rotation steps, each row followed by its count of steps:
The counts run from 0 to 848.
1.377 0.444 0.801 -0.761 0.310 0.051 0.219 -1.551 1.534 -0.338 3.304
 0.010 1.365 0.364 -0.209 0.533 0.860 1.553 -0.510 1.911 -1.321 0.882
 -0.826 1.241 2.720 -0.911 0.659 -1.954 -1.597 -0.314 -1.784 1.443 2.237
 0.655 0.509 1.064 2.605 -0.354 -0.028 -0.004 -2.095 0.187 1.903 -3.252
 0.905
517
2.106 0.478 0.100 0.253 -0.896 0.970 0.631 -0.562 0.112 2.779 4.040
 1.821 0.112 -0.157 1.175 0.329 -0.379 0.570 2.061 -1.026 -2.249 2.719
 -0.868 -0.675 2.534 -1.151 -0.146 -0.023 0.291 -1.599 -0.745 2.593
 0.170 1.830 -0.852 1.926 0.991 -0.706 0.216 1.335 -0.609 0.509 -0.578
 -0.812 0.663
348
1.715 -0.286 1.482 0.567 -0.525 -0.030 0.760 -2.527 0.333 1.063 1.841
 0.101 0.555 -2.106 -0.153 -1.772 1.627 -0.737 2.155 0.175 -2.873 1.362
 -0.985 2.442 0.372 -2.730 0.754 -0.103 -2.138 -2.103 0.499 -0.566
 -1.367 2.590 -0.571 1.170 0.427 -0.046 0.110 -0.718 -1.213 0.502 0.792
 -2.195 0.358
361
3.180 0.521 0.779 1.620 -0.509 2.149 -0.504 0.718 -0.629 -1.093 1.523
 2.874 1.490 2.024 0.042 1.079 1.581 0.057 -1.182 0.856 -2.039 -1.821
 -1.778 -0.544 0.860 0.935 0.801 1.963 -2.761 -1.559 -1.746 1.367 1.892
 -0.770 0.545 0.570 -0.206 0.292 -0.495 1.192 -1.070 -1.004 -0.236
 -0.488 -0.065
470
3.347 1.828 0.610 0.608 -0.676 0.771 -0.294 0.151 0.824 0.673 2.581
 1.253 1.448 0.174 0.443 1.615 1.767 -1.962 -1.442 0.393 -2.312 2.693
 0.417 0.711 -0.576 0.249 0.183 1.534 -0.800 -1.991 -1.780 0.894 1.238
 1.142 -1.652 3.041 -0.039 -0.685 -1.781 -0.721 0.586 0.124 0.394 -1.269
 0.406
186
2.096 -0.919 1.155 -1.321 0.080 0.178 -0.058 -2.352 1.032 1.635 1.835
 2.411 1.444 0.254 -0.191 -3.159 1.314 -0.941 1.704 0.543 -0.898 2.624
 -0.685 2.220 -0.531 0.574 0.407 -1.321 -1.720 -1.989 -0.426 0.624 1.253
 0.346 -1.734 1.735 -0.285 0.646 1.045 0.849 -1.655 0.206 -0.113 -1.201
 2.216
673
1.746 -0.330 1.492 0.441 1.062 -1.519 -0.234 -0.868 -0.644 -0.907 2.023
 1.949 2.431 -0.045 -0.605 -1.339 1.069 0.971 1.266 0.615 -0.982 2.780
 -1.204 1.141 1.294 -1.452 1.401 1.270 -1.732 -0.723 -0.822 1.440 1.328
 1.157 0.376 0.332 2.015 -1.449 1.014 -0.856 -2.701 0.030 -0.630 -2.172
 2.226
39
1.548 -0.776 -0.249 -0.006 -1.874 1.267 1.023 -1.800 0.722 0.822 2.267
 2.262 -0.236 -0.740 -0.634 -0.965 -0.351 3.189 1.653 0.058 -2.557
 -1.311 -2.103 0.332 2.512 -1.212 0.585 -0.422 -2.991 -1.627 -0.541
 -1.020 0.906 1.785 1.120 -0.315 0.469 0.624 1.293 0.925 -2.277 -0.158
 -0.015 -0.240 -0.390
800
1.042 0.643 0.154 -0.657 -1.535 1.337 1.011 -2.100 2.740 1.108 2.788
 -0.049 -0.543 -1.274 -0.134 0.046 0.980 0.009 -0.358 1.328 -2.268 0.138
 -0.900 2.483 0.627 -0.118 0.085 -2.184 -2.341 -1.154 -0.530 -0.660
 0.448 2.178 -1.076 3.086 -0.223 0.908 -0.801 0.987 -1.186 0.445 2.192
 -2.119 -0.628
836
0.702 0.410 -0.647 1.407 -1.587 0.896 0.916 -0.954 1.857 2.732 2.904
 1.641 1.055 -2.706 -1.431 -0.187 0.437 0.064 1.180 -0.043 -3.701 0.010
 -0.427 0.178 -0.327 -1.241 1.148 3.186 -0.504 -0.018 -0.801 -1.740
 0.653 0.282 0.711 1.345 0.428 -0.394 0.800 2.031 -0.996 -0.786 1.222
 -0.577 -1.239
811
2.531 0.621 0.667 0.494 -0.391 -0.149 0.838 -1.773 2.069 -0.306 3.753
 -0.573 -0.032 -0.146 0.972 -0.448 0.570 2.302 -0.028 1.090 -1.778 2.171
 -0.438 0.481 2.648 -1.116 -0.225 -1.718 -1.087 -0.448 -1.470 0.927
 0.524 2.138 0.273 1.902 1.901 -0.179 -1.115 0.017 -0.590 0.571 1.218
 -2.443 0.808
103
2.077 -0.778 -0.397 0.085 -2.100 1.224 0.732 -1.916 0.524 0.591 2.008
 2.774 -0.711 -0.346 0.012 -0.720 -0.544 3.259 0.874 0.948 -2.087 -1.354
 -1.959 0.311 3.295 -1.033 0.398 0.450 -3.308 -0.839 -0.811 -0.621 0.277
 2.306 1.281 0.165 -0.227 0.677 0.190 0.333 -1.621 0.369 0.096 -0.421
 0.298
797
2.272 -0.369 0.025 3.081 -1.509 0.841 0.634 -0.566 0.358 0.912 2.204
 2.406 1.109 -0.964 -0.670 -0.935 -0.592 0.718 0.939 0.768 -1.519 1.166
 -0.118 -0.821 0.745 -1.235 0.787 4.984 -0.902 1.200 -1.269 0.449 -0.074
 1.222 1.438 1.654 0.174 -1.273 0.381 1.722 -0.758 -0.996 -0.083 -0.870
 0.833
314
2.487 -0.214 0.701 0.436 -0.838 1.268 -0.709 0.114 -1.632 1.113 0.747
 4.631 2.087 0.568 -0.670 -0.164 1.198 -1.552 0.776 0.029 -2.078 -0.146
 -1.440 0.529 -0.197 -0.026 1.328 3.753 -2.429 -2.262 -0.720 0.526 1.149
 -0.075 -0.454 0.449 -1.051 -0.163 0.711 0.220 -1.314 -0.559 -1.231
 0.055 0.782
218
1.961 -0.496 1.764 -0.747 0.664 0.200 -0.016 -2.099 0.657 0.931 1.949
 1.211 2.151 0.007 -0.529 -2.370 2.051 -1.449 1.583 0.068 -1.494 2.378
 -0.803 2.377 -0.958 -0.057 0.727 -1.516 -1.621 -2.761 -0.326 0.404
 1.481 0.023 -1.718 0.981 0.530 0.406 1.398 0.888 -1.837 -0.236 -0.065
 -1.635 1.552
676
2.917 -0.683 1.495 1.456 -0.878 2.214 0.740 -2.308 1.731 -1.493 2.340
 -0.524 1.464 0.897 -0.686 -1.500 0.599 1.074 -0.140 1.441 -0.764 -0.276
 -0.068 0.369 0.633 -0.435 -0.023 -1.566 -2.532 -0.980 -1.781 -0.167
 2.581 -0.050 0.656 0.659 1.501 0.537 1.020 1.895 -1.697 -1.587 1.204
 -1.972 0.671
739
2.924 0.144 0.568 1.293 -1.084 0.654 0.015 -0.504 1.665 -0.713 1.855
 2.370 1.617 0.833 -0.491 -0.853 0.227 -0.174 -1.182 1.462 0.406 3.037
 0.352 0.636 -0.834 1.501 0.397 2.120 -1.741 0.408 -1.897 0.698 2.205
 1.109 -0.525 3.439 -0.341 -0.685 -0.256 1.274 -1.103 -0.856 -0.136
 -1.248 1.993
2
1.265 0.485 0.588 0.267 -0.059 1.298 0.390 -1.039 -0.448 2.710 3.203
 0.985 0.418 -0.811 0.660 0.633 1.622 -0.823 2.085 -0.278 -4.381 -1.325
 -2.026 0.566 2.267 -2.188 0.658 -0.197 -0.674 -2.305 0.158 1.762 -0.985
 0.207 -0.169 0.195 0.662 0.307 -0.210 1.061 -0.680 0.453 1.175 -1.739
 -0.988
116
1.625 -0.573 1.990 2.280 0.456 0.509 0.210 -1.485 -0.244 -1.703 0.951
 0.381 1.832 -0.632 -0.903 -1.073 2.092 -0.537 0.355 2.041 -1.921 -1.651
 -1.714 2.038 0.363 -1.874 1.454 1.913 -3.169 -0.069 -0.272 0.453 -0.359
 0.262 1.102 0.633 0.573 -0.110 -0.044 0.568 -2.159 -0.731 1.504 -3.056
 0.304
49
1.029 -0.210 0.517 0.201 -0.168 1.893 -0.067 -0.654 -1.648 2.300 2.298
 2.305 1.496 -0.181 -0.173 1.205 0.727 -1.386 1.613 0.587 -2.621 -1.388
 -1.676 0.447 2.905 -2.306 1.063 1.698 -1.122 -1.142 -0.321 2.863 0.022
 -0.191 0.436 -0.009 0.917 -0.334 0.778 0.709 -1.707 0.004 0.954 -2.112
 0.145
530
0.426 1.286 0.179 -1.586 1.058 -1.262 -0.702 -0.017 0.732 1.239 2.254
 2.714 1.760 -0.580 -0.756 0.745 2.914 0.047 -0.147 0.720 -4.076 -0.531
 -2.614 2.119 0.575 0.540 1.912 0.514 -1.821 -1.703 -0.703 -0.309 1.579
 -0.778 -0.196 0.423 0.409 0.266 -0.382 -0.199 -1.986 0.721 1.001 -1.391
 -0.602
207
2.464 0.718 1.459 2.285 -0.777 2.097 0.278 -0.654 -1.117 -0.280 2.086
 -0.250 1.435 -0.622 -0.330 1.772 1.508 -1.104 0.248 0.535 -3.127 -1.356
 -0.861 0.281 1.639 -3.239 0.843 1.735 -2.120 -1.842 -0.788 0.878 -0.122
 1.141 0.641 0.259 1.482 -0.722 -0.464 -0.487 -0.795 -0.616 1.228 -2.335
 -0.960
781
2.774 -0.121 0.702 1.749 -1.183 2.167 -0.191 -1.324 0.884 0.910 2.223
 1.479 2.103 0.286 -0.619 -0.089 0.272 -2.066 -0.637 2.038 -0.373 1.635
 1.313 0.269 0.296 -0.629 0.189 3.087 -0.696 0.718 -2.069 1.675 1.378
 -0.195 0.032 2.573 0.413 -0.816 -0.044 1.142 -0.206 -1.099 1.387 -2.382
 1.741
502
2.127 -0.401 0.888 0.772 -0.836 0.384 0.071 -1.744 2.041 -1.765 0.870
 1.589 1.578 -0.131 -1.695 -1.744 1.422 0.882 -1.275 2.174 -0.844 0.007
 -0.685 1.989 -1.084 0.877 1.047 1.276 -3.702 -0.017 -1.541 -1.943 2.212
 0.515 0.626 1.518 -0.198 0.415 0.341 0.705 -2.100 -0.915 0.975 -1.439
 0.855
233
2.271 -0.703 0.512 -1.312 -0.268 -0.005 -0.240 -2.043 1.437 2.064 2.151
 3.470 0.981 0.471 0.108 -2.874 0.822 -0.253 1.121 0.862 -0.806 2.915
 -0.540 1.781 0.049 1.455 0.376 -0.555 -1.262 -1.102 -0.916 0.898 1.045
 0.437 -1.383 2.285 -0.774 0.673 0.319 1.230 -1.181 0.521 -0.220 -0.833
 2.464
670
2.575 1.156 1.180 0.689 -0.689 1.955 0.336 -0.754 0.586 1.601 2.310
 0.268 1.978 -0.655 -0.453 0.554 2.094 -3.256 0.317 -0.629 -2.977 1.552
 0.169 1.056 -1.727 -0.673 0.459 0.416 -0.853 -3.339 -0.757 -0.047 1.361
 0.358 -2.079 1.938 0.380 -0.129 0.087 0.703 -0.134 -0.797 0.478 -1.198
 -0.408
180
1.854 1.102 1.837 0.661 1.565 -0.526 -0.307 -0.463 0.526 0.114 2.339
 0.230 2.957 -0.386 -0.635 -0.264 3.184 -2.422 -0.038 0.692 -2.812 2.029
 -0.538 2.000 -1.506 -0.363 1.205 0.688 -0.703 -1.788 -0.902 0.808 1.429
 -0.873 -1.058 1.626 1.346 -0.657 -0.432 0.194 -1.017 -0.251 0.980
 -2.544 0.500
683
2.066 -0.174 0.618 2.791 -0.945 1.714 0.925 -1.593 1.420 1.923 2.987
 0.253 1.212 -1.306 -0.562 -1.145 0.509 -1.614 1.213 1.063 -1.993 1.196
 0.735 -0.007 -0.079 -1.531 0.240 2.838 0.308 0.852 -1.053 0.889 -0.226
 0.022 0.396 2.223 0.486 -0.537 0.151 2.528 0.006 -0.950 1.611 -2.100
 0.492
87
2.117 0.626 0.791 1.504 -0.542 -0.698 0.814 -0.811 2.971 -1.468 1.831
 0.783 0.631 -0.915 -0.754 -1.846 1.944 1.518 -0.781 0.730 -2.433 1.008
 -1.283 1.781 -2.032 1.188 0.946 0.710 -2.837 -0.734 -1.131 -2.561 1.166
 1.273 -0.010 2.400 -0.413 0.433 -0.585 1.336 -1.295 -0.428 0.485 -0.733
 -0.317
645
0.803 0.748 0.626 -0.673 0.160 -0.329 0.702 -0.667 0.262 0.705 2.524
 1.270 -0.049 -0.849 0.396 0.086 2.008 0.952 1.370 -0.552 -3.883 -0.737
 -3.280 2.032 1.351 -0.676 1.132 -1.855 -2.655 -3.000 0.435 0.074 -0.083
 1.719 -0.604 0.739 0.343 0.543 -0.247 0.586 -2.162 0.839 0.220 -1.185
 -1.150
615
0.715 0.857 0.254 -0.777 -1.119 2.165 0.906 -1.502 1.480 2.001 2.882
 0.498 -0.300 -0.885 0.172 0.937 1.267 -1.172 0.319 0.384 -2.936 -1.004
 -1.591 2.130 0.702 -0.442 0.426 -2.159 -1.869 -2.286 -0.036 0.518 0.247
 1.397 -1.598 2.462 -0.231 0.900 -0.459 1.701 -1.260 0.174 1.764 -1.996
 -1.262
840
2.825 0.897 1.594 1.242 0.632 0.368 -0.855 -0.356 -0.116 -0.259 1.411
 1.550 1.920 0.645 0.337 0.230 2.874 -2.690 -1.189 1.949 -1.972 0.738
 -0.647 1.620 -0.270 -0.163 0.779 2.585 -1.602 -0.808 -1.275 2.063
 -0.104 -0.316 -0.694 2.437 -0.496 -0.270 -2.004 -0.451 -0.036 0.405
 1.250 -2.598 1.150
689
3.030 -0.055 0.217 0.415 -1.452 0.569 0.536 -0.829 0.306 0.057 1.904
 3.116 -0.952 0.560 1.008 -0.989 0.647 2.628 0.791 -0.097 -2.762 -0.496
 -2.672 0.183 1.827 0.374 0.324 -0.006 -3.314 -2.434 -0.508 -0.276
 -0.291 2.359 0.132 0.841 -1.245 0.891 -0.717 0.473 -0.948 0.584 -1.070
 0.491 0.082
384
